In the data rows, 128 means zero.
Two rows play each game, the first against the second. How much does the first row win by? 15 is about a draw, 30 a big win and 0 a big loss. Wins can go round in a circle: one row can beat a second, the second a third and the third the first. Each row has two weighted sums of its numbers, A and B, taken from their middle values. A row wins by its A times the other's B, less its B times the other's A.
[126 101 117 143 155  79 178 158 128 141 122 117  98 111 145 116 127 140
 179 123 111]
[142 107 114 141 152 111 165 130 125 132 129 136 101 121 129  98 137 170
 146 108 114] >> 16
[171 128 125 138 168 172 123 129 113 127 179 158 105 172 104  95 129 194
  96 106  91]
[113 136 141 131 147 118 107 151  87 113 145 155 152 113 136 180 104 131
 134 164 138] >> 14
[164 142  96 125  78  91 144  78 116 120  83 151 128 118  94 101 133 139
 157 175 160]
[191 109 127 144 159 148 133 130 121 140 185 167 110 168  81 101 131 225
 101 133  79] >> 10
[171 124 128 137 155 159 132 120 132 133 172 153 113 170 100 101 132 185
  93 111  93]
[162 158 102 118  98 145 128  80 110 104  91 145 114 139 118  77 128 109
 132 139 155] >> 14
[ 96 115 169 136 119 126 145 123 163 112 139 133 136 151 111 132 104 155
 109  74 160]
[ 66 134 176 127  93 133 127 101 175  99 117 128 149 150 114 135 100 114
 101  64 191] >> 16
[170 149  87 123  79  95 145  76 103  95  78 153 124 136 104  74 130 128
 165 163 169]
[194 102 191 116 123 124 171 162 184 108 157 114 127 148 128 125  84  20
  89 174  53] >> 15
[113 152 146 135  69 249  52 149 159 247 133  43  76  73 118 118  99 136
 185 153 173]
[115 101 103 147 176  86 206 142 119 135  97 116  81  98 168  88 136 127
 186  98 117] >> 15
[122 105 124 149 166 127 185 159 133 128 111 111  91 111 175  81 127 109
 174  92 106]
[106 145 103  93 149 133 123  58 125 169 113 139 116 123  99 170 143 101
  54 128 148] >> 15
[125 111 113 137 165 121 173 138 121 136 112 119  92 110 156 100 136 123
 150 102 119]
[120 130 116 107 156 130 137  84 131 150 130 147 120 130 106 148 138 131
  69 120 124] >> 17
[181 154  96 119  68 107 138  68 115  95  75 153 126 147  92  77 129 115
 147 173 166]
[132 140 142 131 102 187  99 129 139 177 129 105 103 107 114 116 109 133
 143 146 149] >> 14
[121 129  87 128 101  92  76 156 144 106 136  89 183 161 142 148 206 137
 130 109  85]
[102 136 157 133 159 112 104 158  66 102 143 173 168  84 145 196  91 135
 138 176 137] >> 23
[ 66 111 189 145 101 106 154 126 180  96 125 131 150 130 118 132  94 141
 125  65 177]
[114 141 145 133  85 212  77 146 158 222 134  61  89  80 122 124 104 132
 168 147 154] >> 14
[109 150 152 132 154 134  94 163  60  95 140 174 167  87 156 177  89 124
 140 175 131]
[137 105 118 137 165 116 165 136 126 143 132 136 101 118 137 107 137 152
 134 115 108] >> 15
[135 121  79 128  97  79  75 161 147 108 136  79 184 165 147 147 220 135
 140 113  81]
[114 102 103 150 180 101 205 143 116 128  93 118  79 102 173  78 138 122
 182  92 125] >> 25
[202 100 187 113 117 127 163 155 187 124 163 117 127 150 119 128  89  38
  82 186  60]
[126 115 111 138 154 126 166 136 126 142 111 114  90 117 151 106 137 115
 156 112 116] >> 15
[123 143 136 126 128 134 113 124 109 130 123 145 134 113 128 147 115 120
 127 154 142]
[126 110  82 127  97  58  88 169 152 114 141  63 189 170 147 159 217 138
 141 118  87] >> 7
[166 105 141 143 147 123 142 136 133 144 167 141 117 150  92 120 121 194
 114 138 102]
[101 120 165 130 112 122 132 132 160 105 135 129 143 145 123 134 109 122
 109 100 149] >> 17
[180 114 131 136 160 165 122 134 126 136 183 152 108 168  98 101 131 202
  91 117  79]
[128 123  91 129 117  96  98 147 133 119 133  98 158 159 143 144 181 130
 139 120  94] >> 27
[212  92 208 102 109 114 175 177 202 122 178 111 134 146 116 139  72   3
  78 215  31]
[157 134 127 139 165 195 113 133 115 139 172 152 101 166 117  99 129 181
 103 104  94] >> 18
[113 126 105 105 149 108 140  91 127 165 124 135 113 120 107 169 145 115
  89 143 123]
[117 148 139 130  96 214  68 148 149 200 136  70 103 105 128 126 122 121
 155 141 140] >> 20
[ 85 105 197 138 101 122 145 119 190 105 142 128 143 151  98 131  93 158
  98  64 168]
[133 114 114 139 156 125 154 139 128 137 131 127 101 131 139 110 132 141
 139 114 110] >> 14
[123 137  66 129 102 104  59 166 133  90 126  71 192 182 170 139 226 114
 140  92  85]
[174 158  96 117  77 128 129  76 115  92  81 155 133 131 105  73 133 125
 137 151 161] >> 18
[127 134 107 107 176 151 129  77 121 165 140 155 111 133 105 143 152 153
  55 105 113]
[114 120 140 129 152  98 135 145  95 130 147 153 139 101 129 172 102 138
 136 168 124] >> 8
[185 124 136 143 164 183 124 128 124 139 183 166 109 173  99  92 130 206
  87 109  85]
[ 93 136 152 138 150 103 104 170  66 102 143 172 168  93 146 192  93 146
 158 172 137] >> 23
[119 124  97 126 119  94 111 137 132 132 131 103 147 141 129 147 174 136
 139 127 104]
[ 83 113 194 136  93 125 141 125 188  96 129 124 146 149 112 126  96 133
 113  73 168] >> 22
[164 110 123 141 166 136 137 125 124 143 175 161 108 169  92 112 136 214
  95 117  92]
[123 128  80 127 106 100  86 154 138 118 131  79 168 148 147 142 197 131
 140 108  96] >> 11
[119 138 139 136  93 204  84 145 149 209 137  69  95  95 123 129 119 126
 163 144 146]
[118 132 143 133 136 117 107 153  89 122 135 146 157 103 137 174 104 136
 146 166 138] >> 18
[131 135 100 126 121 124  99 141 126 108 126 110 148 165 145 128 165 123
 130 115 108]
[100 155  94  88 162 150 118  54 119 159 103 133 111 132 118 157 153  86
  49 111 145] >> 2
[121 125  77 127 109  93  69 171 136 102 142  68 184 188 160 148 212 118
 139  92  77]
[169 112 129 139 155 146 134 127 122 138 169 157 110 151  99 107 130 202
 102 118  96] >> 7
[188 122 122 140 169 162 120 127 112 142 185 169 106 177  89 104 132 215
  92 124  81]
[116 105 118 134 158  95 173 140 128 140 118 118 102 110 140 125 130 122
 146 118 120] >> 4
[125 120 114 125 108 101 101 158 155 123 138  95 170 142 142 142 184 131
 122 116  88]
[110 127 106 104 151 103 139  80 131 165 123 137 120 134 106 172 146 113
  77 134 127] >> 7
[114 103 101 144 191 124 200 157 110 136 101 107  68  99 188  84 137 111
 178  87 115]
[104 146  94  87 153 131 123  52 125 177  98 143 115 111 106 173 154  92
  50 129 143] >> 19
[107 157 141 130 159 152  84 144  57 105 140 175 154 107 151 175 101 121
 125 165 140]
[124 124  91 124 104  87  86 154 140 117 136  83 176 154 148 149 202 128
 139 123  91] >> 1
[119 140 138 130 152 145 108 141  91 107 136 152 143 116 145 155 114 116
 119 138 120]
[168 143  95 120 102 132 132  88 112 112  95 137 116 144 114  89 133 117
 135 147 155] >> 14
[ 98 129 100  98 154 102 140  72 128 175 119 136 115 115  97 180 152 118
  76 135 133]
[ 88 126 163 119 110 131 133 105 168 113 126 126 141 144 113 145 112 120
  95  85 164] >> 16
[135 134  90 122 107 113  94 135 128 113 130 100 157 156 139 131 179 127
 125 119 110]
[128 104 120 138 162 104 168 139 127 135 122 119 102 122 153 109 134 127
 142 115 119] >> 17
[180 115 133 147 139 163 119 139 135 154 179 147 107 164  87  96 126 209
 110 128  93]
[119 141 137 129 152 147 112 143  87 103 130 154 140 113 150 143 108 122
 128 134 135] >> 15
[111 124 158 130 120 139 128 119 162 123 139 138 130 142 114 121 120 145
  98  88 141]
[ 93 119 172 137 109 116 137 121 165 109 140 138 140 152 109 129 103 143
 117  91 158] >> 19
[124 140 143 127 144 151 105 130 100 114 129 148 142 110 144 152 108 121
 118 140 138]
[ 97 141 153 136 163 134  97 161  61  94 136 176 165  84 159 182  91 142
 143 156 139] >> 16
[ 92 120 169 129 108 138 136 111 173 114 136 126 136 136 113 128 107 131
  96  79 157]
[128 134  64 123  94  97  60 166 140 100 125  61 192 167 160 144 229 117
 134 104  80] >> 15
[169 133 110 118 104 111 149  89 121 109  96 135 118 131 111  96 123 123
 137 157 156]
[ 95 124 160 126 100 142 117 122 166 133 126 106 131 121 120 133 109 129
 113 100 159] >> 20
[141 109 124 144 163 134 159 142 130 140 136 131 101 130 140  97 142 158
 139 102 105]
[202 156  79 120  50  99 145  64 100  79  65 158 124 141  88  57 121 131
 172 179 179] >> 18
[185 148  97 121  86 113 140  86 112 103  87 142 124 140 106  81 126 114
 150 170 151]
[160 139 141 134 159 211 103 127 128 132 162 146 108 158 123  87 131 177
  85  88 101] >> 9
[145 149  88 108 104  98 141  54 111 125  86 154 117 124  94 111 139 127
 118 153 167]
[168 119 128 147 153 150 126 139 128 143 172 148 116 157 100 114 129 202
 112 121  94] >> 20
[120 131  82 123 114 107  78 150 134 112 136  85 167 169 153 139 208 115
 127 102  89]
[ 58 113 196 134  88 111 138 121 195  93 130 127 157 146 108 141  95 138
 106  57 183] >> 17
[117 144 144 147  66 209  75 161 153 231 125  57  88  77 118 119 103 142
 202 159 165]
[125 126  87 127 109  98  87 163 136 110 141  79 173 168 147 145 195 122
 143 113  82] >> 6
[135 109 125 140 147 105 159 142 128 138 133 127 109 132 131 112 131 153
 149 117 117]
[110 155 141 128 156 161  95 147  77  96 133 163 145 113 160 152 106 118
 126 141 134] >> 16
[117 146 121 135  84 195  59 162 153 205 137  55 114 109 128 127 139 135
 171 142 137]
[147 134 117 126 123 119 129 109 101 111 118 156 132 118 116 126 120 139
 130 157 141] >> 18
[ 97 137 148 129 156 120  98 156  73 114 140 168 166  95 143 192 103 134
 130 165 137]
[132 120  92 123 112  91  98 153 141 111 138  83 168 164 146 146 192 123
 130 118  85] >> 11
[118 133 147 130 141 129 114 140  98 122 139 152 142 111 130 161 108 136
 126 153 133]
[110 151 138 125 151 153  95 139  79 104 127 168 148 106 152 149 108 117
 123 144 138] >> 15
[142 126 132 145 160 129 128 142  88 125 161 168 125 135 118 135 116 188
 135 140 112]
[129 110 111 135 169 119 180 142 124 133 120 125  93 114 155  92 137 123
 150 106 105] >> 14
[ 97 147 152 127 162 150  93 157  70 102 142 169 163  97 156 179  95 122
 124 151 134]
[107 143 152 141  73 208  71 155 158 243 145  61  88  75 112 132 102 150
 189 162 157] >> 10
[178 148  92 126  82 118 140  75 110 104  79 147 119 142 104  80 135 128
 148 153 165]
[100 146 156 138 147 129  95 162  62  90 142 171 163 105 148 175  86 136
 153 172 144] >> 12
[113 139 139 135  91 180  92 141 140 199 133  81  96 109 111 126 110 142
 174 147 155]
[172 121 131 138 156 159 128 130 126 129 162 154 117 151 108 102 130 186
 100 116  93] >> 16
[117 120 135 130 108 119 112 136 157 125 138 108 152 143 128 132 147 137
 119 109 127]
[168 114 165 118 138 126 160 154 154 115 150 125 120 143 130 128  91  58
 105 162  77] >> 15
[178 122 148 148 146 190 114 139 139 158 182 144 101 163  92  95 115 211
 101 117  98]
[138 123  86 129 112  93 100 158 131 116 139  85 160 162 143 145 186 114
 144 123  81] >> 5
[ 99 130 156 118 119 137 131 114 158 118 123 119 132 136 125 130 114 107
 105  92 151]
[143 133 108 127 118 103 158  97 111 119  91 146 113 115 120 101 125 130
 155 145 151] >> 14
[130 127  85 127  98 112  67 162 137 111 131  72 178 167 157 146 205 104
 130 111  88]
[130 117 117 133 165 138 169 137 123 129 111 116  92 113 160  88 130 105
 144 103 115] >> 14
[139 118  94 128 107  91 106 151 140 115 127  86 162 155 135 142 182 126
 139 123 100]
[164 125 135 139 161 158 125 133 125 138 170 162 115 158 108 107 128 184
  98 119  90] >> 18
[ 72 115 193 126  86 119 137 106 192  93 125 132 161 142 113 134 102 129
  88  56 183]
[113 146 141 126 144 146 105 140  87 111 132 152 151 105 141 157 104 117
 130 149 137] >> 17
[124 156 141 130  82 224  73 134 151 207 136  81  93  97 118 110 115 136
 161 145 150]
[119 130  72 123 106 102  74 162 138 121 135  70 171 169 157 146 210 116
 136 113  85] >> 9
[121 114 117 140 168 112 168 145 118 136 118 125 101 106 153 106 132 134
 160 109 113]
[136 102 131 145 178 130 176 150 133 146 136 132  86 119 145  91 130 155
 146  93 100] >> 15
[110  99 111 146 188 109 193 150 118 138 119 117  77 113 167  87 137 143
 173  88 114]
[170 167  85 113  79 121 135  46  97  98  69 160 121 133 101  76 131 111
 143 161 185] >> 16
[ 96 115 176 135 102 134 136 127 170 102 127 126 141 151 114 126  97 131
 115  79 167]
[103 127 136 137 165 122 136 160  98 119 124 136 126 102 162 145 111 121
 156 135 128] >> 15
[137 133  94 122 113 119  97 151 124 107 128  91 155 148 153 127 170 108
 133 123  99]
[125 121  90 130 110  82  86 160 137 121 140  91 174 163 141 160 198 138
 135 126  90] >> 24
[ 95 148 140 129 157 133  93 151  64 103 134 165 158  89 154 179  97 126
 139 152 148]
[103 143 164 128 163 154  99 158  78  95 133 159 154  90 163 163  94 109
 127 146 132] >> 11
[127 109 122 143 153 111 169 148 128 137 127 115  95 119 144 103 127 143
 165 113 120]
[110 142 131 131 142 128 111 141  88 119 130 151 140 110 138 156 113 137
 145 149 134] >> 15
[210  97 192 115  97 121 171 169 202 135 162  98 123 146 115 118  83  25
 106 200  48]
[133 108 103 129 111  84 113 143 142 128 139 102 164 131 124 151 174 152
 124 129  98] >> 14
[126 118 105 134 117  90 123 149 137 104 128  99 157 150 144 128 167 130
 141 115 106]
[ 80 117 183 135  88 132 136 120 180 108 129 118 145 145 113 127  96 138
 114  75 183] >> 21
[107 142 144 135 154 127 105 156  68 107 143 167 151 107 143 170  99 140
 149 161 131]
[129 136  75 124 110 115  79 150 128 113 128  81 160 167 154 137 198 116
 143 112  96] >> 14
[194 102 189 116 113 136 169 163 188 111 148 115 124 139 134 109  86  18
  90 175  65]
[160 117 126 141 161 147 135 124 125 138 167 154 108 160 107 104 133 191
 109 118  94] >> 4
[103 130 163 139 110 149 130 114 160 113 116 137 133 137 124 112 114 140
 113  76 165]
[108 110 102 145 187 114 198 146 112 128  98 116  70 108 184  82 139 111
 181  83 119] >> 12
[114 104 114 140 151  96 185 143 132 128 108 119  96 104 154 106 130 120
 171 110 128]
[165 158 101 119  79 133 128  72 111  98  85 151 122 126 108  72 123 119
 142 155 168] >> 13
[180 113 163 117 130 138 154 150 165 129 150 121 118 148 133 120 106  48
  96 165  70]
[110 139 130 133  79 177  78 143 157 197 133  63 107 108 123 127 128 133
 166 135 145] >> 12
[154 110 171 127 119 121 155 152 172 113 153 124 129 151 123 118  99  83
 109 144  94]
[111 137  94  85 145 119 134  47 134 176 104 133 115 115  93 177 158  94
  53 132 138] >> 18
[134 156 136 128 139 170 103 131  95  95 126 155 137 130 148 130 105 100
 117 137 133]
[150 105 111 145 176 109 180 128 112 137 140 139  91 138 131  97 135 170
 144 119 107] >> 10
[120 130 135 123 154 131 119 140 102 123 140 146 139 105 133 158 111 134
 117 136 125]
[159 138 109 133 107 118 146 104 113 111  91 142 115 131 124  95 122 122
 153 150 146] >> 9
[141 103 128 137 147 115 164 148 137 133 128 120 107 114 141 102 128 132
 140 120 106]
[102 128 119  95 140 112 140  69 143 160 118 130 124 128 101 162 146 111
  61 116 149] >> 13
[103 150 149 124 161 143  92 164  58  86 137 174 168  88 165 179  92 114
 130 161 135]
[129 120  80 131  92  71  93 159 136 121 127  79 173 146 144 154 196 125
 160 137  91] >> 18
[ 95 131 110  90 142 102 133  50 137 181 109 142 125  99  91 188 152 104
  49 138 149]
[159 168  94 115  90 144 123  69 100  98  76 153 120 136 113  80 132 111
 139 148 165] >> 13
[117 124 119 132 164 136 162 141 125 124 117 122  96 124 164  99 134 110
 149  92 118]
[138 114 119 140 166 140 157 134 117 150 142 143  93 122 130 101 132 169
 142 114 107] >> 17
[118 138 144 138 146 136 109 151  94 108 141 154 137 121 142 148 106 135
 138 145 128]
[197  88 185 117 116  94 175 166 187 129 168 110 129 138 110 129  86  59
 101 194  60] >> 16
[114 143 128 122 155 146 114 131  94 114 122 153 136 104 141 153 113 117
 124 137 134]
[ 98 147 156 137 143 137  94 153  76  96 135 161 164 107 150 171  93 130
 138 146 151] >> 7
[135 113  94 124 111  87 111 152 142 124 139  97 156 148 137 138 181 128
 134 135  89]
[152 114 125 136 177 144 154 142 123 127 153 141 102 144 134  97 140 160
 117  99  90] >> 14
[108 137 151 132 157 125 100 162  86  93 142 168 164 106 149 183 101 121
 126 154 125]
[111 157 147 126 149 175  93 133  86 105 130 154 139 113 157 147 104 103
 117 139 141] >> 12
[170 157  91 115  87 134 128  74 107  99  70 148 127 126 117  81 138 115
 138 152 167]
[118 155 153 135  70 240  55 158 153 228 142  53  87  88 120 119  97 129
 185 161 156] >> 12
[ 87 127 160 129 115 134 140 122 155 106 117 122 135 124 141 114 117 116
 119  80 163]
[118 101 118 147 179 113 192 153 123 136 122 114  85 117 167  90 133 136
 169  90 109] >> 12
[ 67 116 192 134  93 132 135 118 187 103 130 128 145 147 114 130  93 131
 106  58 181]
[ 80 114 180 133  98 115 150 110 173 117 129 134 139 122 107 134  97 141
 115  84 172] >> 15
[162 148  97 122  95 114 135  88 105 103  94 144 126 137 115  91 138 120
 142 150 156]
[115 141 135 126 138 138 115 132 103 112 132 151 139 119 142 138 113 123
 124 138 130] >> 15
[136 118 102 127 119 104 106 157 137 119 138  93 150 149 143 143 167 126
 132 124  99]
[161 144  93 123  97  98 153  94 109 102  81 145 117 118 124  81 135 116
 160 154 155] >> 10
[ 71 112 200 132  90 125 135 114 199  96 139 135 159 152 103 139  96 151
  88  56 183]
[123 138 144 131 149 129 113 152  87 111 132 153 145 100 142 160  98 117
 140 159 122] >> 17
[110 130 139 131 143 120 119 150  99 118 141 153 146 104 134 165 106 131
 139 153 127]
[116 127 102 101 146 113 142  71 128 159 106 134 116 117 109 151 147 118
  74 123 139] >> 21
[ 52 100 215 141  75  87 149 116 210  85 135 133 173 147  91 147  86 166
  99  47 197]
[ 83 125 181 134 104 139 130 119 173  98 140 134 152 151 113 130 102 136
  97  68 161] >> 15
[111 127 144 135 143 101 115 154  89 123 138 160 159  88 132 183 101 147
 147 174 134]
[110 137 108  92 167 124 137  62 133 163 122 148 118 118 106 167 152 113
  48 120 134] >> 22
[176 114 131 147 155 152 130 144 123 140 181 164 114 172  95 110 129 214
 108 125  88]
[158 140  97 119  90 105 132  86 114 118  99 136 134 142  97 112 134 131
 137 161 154] >> 19
[110 137 148 125 147 139 104 146  90 116 137 160 152 100 142 163 105 127
 132 155 134]
[ 92 154 148 127 156 149  90 147  67  92 130 173 157  98 151 174  86 113
 125 152 154] >> 19
[131 108 121 132 161 116 173 136 131 142 121 122  97 108 152 105 130 115
 146 114 111]
[110 123 101  95 162  92 152  65 130 186 115 146 112 108  93 182 159 127
  61 139 126] >> 14
[128 146 133 127 102 208  84 137 149 185 125  80 106 106 134 114 123 120
 144 133 140]
[ 94 157 150 130 161 157  89 158  61  90 135 172 155  96 163 171  90 116
 135 149 144] >> 20
[101 138  95  93 149 114 136  51 128 167 107 139 115 119 102 177 152 106
  59 122 148]
[ 64 119 184 139  90 113 139 112 189 100 125 123 148 154 112 138  98 142
 114  60 192] >> 15
[120 124  74 127 105  84  82 159 135 108 136  73 178 161 156 145 214 132
 148 103  84]
[170 154  90 115  88 127 134  68 107  88  74 153 119 133 112  77 131 110
 137 152 166] >> 4
[113 131  99  99 155 104 142  62 124 176 118 137 118 115  99 175 152 123
  66 129 134]
[112 100 110 142 187 113 195 147 124 139 117 118  83 105 175  86 145 121
 158  84 109] >> 13
[114 147 148 136  82 234  72 156 160 233 146  56  80  91 121 118  98 131
 178 156 153]
[135 142 142 133 104 186 102 135 142 177 133  94 100 109 121 112 105 127
 154 141 143] >> 15
[143 106 130 142 153 119 152 141 129 151 149 135 110 131 114 124 122 168
 135 129 105]
[117 129 113 101 151 119 140  86 132 169 118 135 115 111 109 164 139 108
  76 133 130] >> 10
[186 146  94 121  76  94 152  59 110  99  74 167 130 124  89  89 128 133
 142 175 160]
[126 121 110 133 137 114 125 139 126 124 125 109 132 131 145 126 158 134
 140 116 112] >> 12
[139 107 170 144 138 137 148 118 156 123 174 155 123 167  88 116 104 197
  95  92 120]
[133 145 136 132  92 210  82 141 154 221 144  73  85  99 114 115 118 140
 159 154 140] >> 18
[105 131  73  88 153  76 143  52 119 171 104 137 121 121  92 196 166 105
  67 142 138]
[106 111 167 129 113 116 144 119 167 120 137 126 140 141 108 141 109 132
 103  98 142] >> 18
[125 125 138 132 136 108 116 148 100 114 135 144 148 104 131 165 109 136
 141 157 129]
[126 122  95 130 114 109  93 162 141 110 138  79 163 168 155 139 189 124
 138 105  92] >> 20
[ 93 151 147 132 159 124  96 155  51  93 136 181 163  87 146 194  88 128
 140 170 147]
[116 144 132 133 139 127 111 142  92 106 126 162 144 109 135 150 106 135
 147 150 138] >> 15
[ 63 132 192 134  86 161 122 104 192  87 122 123 150 167 116 115  98 133
  86  20 203]
[170 155 103 115  96 140 128  92 120 102 100 138 124 134 115  91 132 107
 128 146 142] >> 18
[ 98 111 170 138 108 110 145 116 167 107 135 136 137 139 107 130 107 157
 112  84 157]
[125 132 102 127 115  99  89 159 124 117 134 103 166 142 142 156 167 116
 138 140 100] >> 16
